arr =
[[ 3.50 -3.40  4.38 -1.00 -0.75]
 [ 3.52 -3.46  4.44 -1.01 -0.76]
 [-1.53  4.56 -2.90  1.33  1.60]
 [ 3.51 -3.53  4.45 -0.99 -0.77]
 [ 3.57 -3.33  4.43 -1.07 -0.76]
 [-1.51  4.54 -2.85  1.33  1.60]
 [-1.51  4.60 -2.89  1.31  1.60]
 [ 3.50 -3.40  4.38 -1.00 -0.75]
 [ 3.51 -3.37  4.39 -1.01 -0.74]
 [ 3.50 -3.36  4.36 -1.00 -0.73]]
The top entry of the column that holds the smallest entry -> -3.40
Report the third largest entry.
Answer: 4.54
The last entry, reading row by row is -0.73
The 1st entry in reading order: 3.50
The entry just right of the smallest entry: 4.45
Report the smallest entry in the last column.
Answer: -0.77
Report the 2nd largest entry.
Answer: 4.56
Report the third-last entry, reading row by row.
Answer: 4.36
The second entry on the diagonal from the top-right corner: -1.01
Report the smallest entry in the last row.
Answer: -3.36
Report the entry just right of -3.37.
Answer: 4.39
Report the 5th-last entry, reading row by row.
Answer: 3.50
Report the entry directly below -3.53.
Answer: -3.33
Report the smallest entry in the first column.
Answer: -1.53
The entry just right of 4.54: -2.85
The 3rd entry on the main diagonal -> -2.90
The largest entry -> 4.60
Report the largest entry in the first row.
Answer: 4.38
The entry directly below 4.60 is -3.40
The entry just right of -2.89 is 1.31
The entry in the top-right corner is -0.75
Report the entry just right of the largest entry.
Answer: -2.89
The entry directly below 4.45: 4.43
Report the entry just left of -3.53.
Answer: 3.51
Report the fourth entry in reading order.
Answer: -1.00
Report the largest entry in the first column.
Answer: 3.57
The entry directly above 4.39: 4.38

A =
[[-617 -661  334 -802  286]
 [ 452 -875  197 -388 -242]
 [-925  328 -708 -176  -41]
 [-540 -555  176 -680  217]
 [ 650 -291 -722   46  103]]
Rows and columns are numbered from 0.
Find the bottom entry of the column that holds the largest entry.
650
The entry directly below 452: -925
Find the entry in row 0 and column 1.
-661
Find the entry in row 0 and column 2.
334
The entry just left of 217 -> -680
The entry just right of -291 -> -722
Find the entry in row 0 and column 0.
-617
Find the entry at row 2, column 2.
-708
The entry directly below the centre entry -> 176
The entry directly above the smallest entry: 452
Find the top-right entry.
286
The entry just left of the centre entry -> 328

Read these off the grid that follows.
1) What is the entry just left of -44.56?
2) What is the first entry in reading order?
3) What is the 3rd smallest entry?
4) What is the entry just right of 17.85?
5) What is the minimum?
6) What is the entry just left of -41.35?
7) What is the entry just right of -44.56?
[[ 123.59   71.66   31.56  -44.56  -10.16   12.65   73.00   -0.78    3.07]
 [  46.81   94.47   26.64  -26.92 -175.98   84.71   47.19  -56.56  -91.06]
 [  61.37  -64.46  -30.05   17.85  -41.35  138.73   29.35  -82.26
   -21.88]]
1) 31.56
2) 123.59
3) -82.26
4) -41.35
5) -175.98
6) 17.85
7) -10.16

Questions about the matrix below. Counting starts at 0.
1) Find the entry just left of -0.35.
2) Find the entry in the top-left corner.
3) Find the entry just left of -1.29.
4) Find the entry at row 1, column 1.
5) Find the entry at row 0, column 2.
6) Find the entry directly below -1.29.
7) Find the bottom-left entry.
8) Find the entry in the top-right corner.
[[ 0.68 -0.79 -0.35  0.65  0.56 -1.29]
 [ 1.59  1.38  2.52  1.93 -4.60  1.14]]
1) -0.79
2) 0.68
3) 0.56
4) 1.38
5) -0.35
6) 1.14
7) 1.59
8) -1.29

Questions about the row below.
1) Report the entry just left of 90.
2) Report the 2nd largest entry.
3) Report the 4th entry.
4) Report the entry just right of the smallest entry.
 557   594   894   440  -544  -152   265   240   369    90   359   197
1) 369
2) 594
3) 440
4) -152

Read these off the table that follows.
1) Which number is the third entry on the diagonal from the top-right corner?
2) Which number is the top-left entry?
3) Which number is the second entry on the diagonal from the top-right corner?
4) Which number is the 3rd entry on the main diagonal?
5) Which number is the entry just right of 139?
6) Which number is the entry directly below 230?
7) Which number is the bottom-left entry?
8) Which number is the top entry of the column that holds the largest entry?
array([[149, 106, 176,  61, 246, 183, 147, 122],
       [136, 144, 105, 231,  71,  56,  87, 115],
       [153, 154, 106, 225,  74,  66,  89, 117],
       [116, 114, 117, 207, 103,  57,  81, 106],
       [144, 104, 175,  55, 249, 188, 150, 121],
       [132, 139, 106, 230,  74,  54,  86, 113],
       [146, 105, 175,  59, 247, 185, 148, 121],
       [144, 103, 175,  60, 247, 182, 146, 121],
       [154, 152, 108, 222,  78,  67,  88, 117],
       [147, 100, 176,  71, 245, 164, 131, 118],
       [131,  93, 174,  75, 240, 160, 136, 117],
       [146, 104, 175,  60, 247, 183, 147, 121],
       [138, 143, 106, 228,  75,  57,  86, 114]])
1) 66
2) 149
3) 87
4) 106
5) 106
6) 59
7) 138
8) 246
